Each row is where one point has got to under a steady rotation. How many steps took it there?
The counts run from 0 to 661.
[136 112 118 125 137 149 171  94 178  93 115 159 152 124 165 131 125 161
  91 111 100 117 147 157 104 127 134 159 144 171 126  79 111 124 128  59
 152 121 150  95 128  99 101 120  94 102 109 174 144 162] => 560
[187 137 108 133 140 107 112 158 118 144 144  67 140 146 106 137 155 127
 140 122 141 115 104 119  95 161 116 144 120 152 109 184 116 101 143 110
 110 135 134 184 119 152 116 105 147 107 111  82  67 152] => 158
[ 93 139 107 144 106 151 179 143  95 111 146 138 131 123 198 101 139 132
 153 134 140 142 119 101 161 178 141 182 177 101 153 145 108 140 128 141
 143 134 102 167 126 115  98 179 150 126 122 103  94 158] => 646
[152 152  72 136 121 152  96 157 175 128 138 117 128 185 135  93 151 154
  97 148 150 115 123 132 115 147 133 116 128 169 121 125 108  81 113 135
 120  62 139 194 134 125 123 114 156 124 114 137 158 123] => 370
[124 152  87 109 130 192 167 144 125  94 141 152 125 144 187 110 140 130
 136 123 163 110 132 116 125 147 158 187 171 157 180 110 125 109 100 109
 139 103 134 157 141 150 119 152 140 111 146 121 140 140] => 534
[118 111  86 124  78 126 116  86 133 140 169 183 123 158 160 117 123 163
 116 142 101 140  57 142 167 149 140 109 122 144 120 110 129 131 180 139
 130  92 119 162 135  87 112 126 133 141  81 115 152 127] => 463
[ 95 129 111 116 141 187 119 140 182  96 103 144 115 144 180  88 151 139
  96 140 122 147 181 142 131 144 144 141 136 156 113  84 111 110 101 103
 129  56 134 158 127 124  98 139 120 138 115 151 171 132] => 416
[ 86 126 157 121 151 110 115 112 138 136  97 120 146 109 131 153 164 121
 108 128  64 154 127 143 150 155 110 119 117 127  55 145 122 125 155 105
  97  85  94 127 102 100  69 140 110 147  79 142 122 159] => 274
[118 122 156  97 136 154 135  97 142 114 134 184 124 125 160 153 151 133
 103 108  63 134 134 151 145 108 116 150 127 176 100  98 142 110 157  63
 109  81 114 115 124 110  80 144 106 111 108 157 153 118] => 199
[126 148  85 142 151 153 166 155 171 106 102  92 141 158 161  85 146 152
 101 140 148 123 172 135  90 161 146 141 132 147 114 109 103 103  90 109
 164  85 142 158 129 123 113 118 117 138 114 129 146 169] => 596
[107 121 108 162 110  94 125 128  87 167 124 113 127 142 153 117 128 146
 114 105  83 126  72 131 139 164 122 115  91 117  75 165 111 114 176 126
 133 126  98 173 117 102 111 148 129 148  75  90 126 122] => 501
[141  95 144 119 112 153 155 148 127 128 132 130 142 163 194  95 154 150
 138 143 115 177 149 100 140 155  89 110 161 143  99 169 126 114 161 113
 129 111 133 174 135 145  76 120 127  98 160  84  86 139] => 265
[125 115 126 152  96 104 175 115  69 161 135 124 135 155 158 114 124 153
 128 102  82 132  69 123 139 150 119 130 106 135  98 178 126 132 186 105
 147 149 115 147 115 109  98 140 110 123  90  87 114 136] => 65
[131 116 109 132 128 134 101  79 190  90 133 152 143  79 161 138 132 138
  97 111 127 110 149 160 131 159 155 140 119 150  90  67 102 130 126  91
 120 122 136 126 134  93 116 127 108 117  76 153 111 160] => 305
[ 96  97 141 124 115 125 199 112  70 137 122 152 130 126 189 117 132 143
 141  94  68 138 115 121 139 147 133 162 114 128 110 148 132 131 166 105
 167 144 104 127 131 116  83 161 106 131  96  86 133 135] => 110
[121 144  80 165 134 116 151 123 120 125 101  94 143 108 151  98 118 144
 121  87 154  96 135 142  85 183 183 172  97 116 128 110  95 127 112 124
 163 145 142 162 144 110 131 147 120 144  72 108 123 155] => 141
[ 86 124 133 141 132 130 188 155 110 147  98 123 122 171 178  91 152 149
 102 123  57 152 142 129 131 140 114 123 123 129  88 163 129 119 150  88
 160  75 108 134 109 124  72 143 118 148 112 110 165 142] => 409
[128 124 125 123 156 116 135 116 118 132  87 104 136  95 148 127 135 131
 115  88 123  92 155 165  85 162 165 167  77 152  81  99 121 131 115  68
 147 147 139 146 140 125 113 150  84 133  66 108 118 148] => 659
[117 157  91 107 133 137 135 132  90 157 149 118 112 193 101 150 156 115
 144 117 115 116  52 120 130 127 126 169 147 156 143 184 122  88 139 121
 102  76  95 152  99 120 123 146 168 132 109 125 129 138] => 45
[ 94 137 140 111 160 133 123 132 135 128 105 101 117 150 128 147 177 106
 118 139  78 161 135 120 149 124 105 135 157 135  94 168 111 104 143 104
  89  58  89 132  93 131  73 145 160 133 115 143 123 159] => 137
[119 146  99 101 181 147 159 132 173 106  87  88 138 149 126 137 167 116
 114 133 124 117 171 151  77 139 145 166 138 163 122 126 130 111  88  93
 141  78 134 129 109 136 106 130 126 137 112 163 144 195] => 24
[168 122 114 152 131  92 114 122 142 154 117 104 146 142 117 121 133 156
  94  96 107 114 114 165  88 158 125 100  69 164  68 146 118 101 163  79
 128 130 148 169 136 108 133 102  99 132  73 102 119 143] => 613
[162 110  91 118 143 126 160 138 160 140 105 101 140 181 144  99 147 153
 108 135 122 132 149 164  75 162 131 103  89 173  86 132 130 109 136  94
 164  97 163 173 132 142 119  96  95 140 106 110 143 157] => 296
[168 117  80 122  95 148 114 101 210 114 153 142 150 166 149 112 132 168
 103 143 142 117 111 150 106 148 132  98 128 182 120 100 125 116 146 107
 125  92 158 165 149 104 128  93 120 116 108 138 137 158] => 33
[ 83 130 128  90 149 145 126 138 143 108 120 106 134 127 163 145 175 103
 144 174 123 161 145 111 157 161 129 138 168 118 115 153 118 147 112 132
  95  83 105 151 101 137  81 151 147 144 124 130  90 209] => 392
[ 96 131 142 141 129 130 159 163 110 148  99 101 120 169 163  91 167 153
 114 124  82 165 149 130 137 152 106 107 128 132  78 169 114 103 144 117
 137  65 106 161 112 137  78 138 130 146 109 101 138 132] => 228
[111 129 102 127 141 140 185 130 136 126  92 130 127 155 159  99 146 156
 100 108  99 115 158 177  80 149 164 133  78 145 104 105 126 125 127  85
 179  88 138 139 132 105 116 129  84 151  79 121 183 149] => 297
[123 137 116 102 135 148 181 151 117 152 116 128 121 221 159 104 162 135
 119 139  85 135 111 132 121 130 120 117 128 163 117 181 145 104 146 102
 158  68 125 164 111 144  95 118 125 139 124 116 165 139] => 408
[134 139  88 123 140 173 122 115 139  84 132 143 126  90 174 111 133 127
 139 100 168  96 146 122 105 159 162 198 146 149 139  74 106 121  95 104
 133 134 140 165 157 121 118 158 128 115  99 113 114 142] => 578
[156 104 107 167 112  95 158 142 133 154 111  83 155 160 141 102 139 167
 103 122  83 149 133 140  98 144  99 100 106 136  76 173 115 102 168 103
 153 116 128 157 116 124  92 103 115 124 112 107 100 156] => 657
[ 97 123 125 156 111 127 139 102 107 100 132 137 144  72 188 121 120 137
 136 100 121 127 132 113 158 167 142 183 157 100 106 115  95 137 140 125
 112 155  99 137 134 105  90 183 135 120  92 115  77 141] => 329
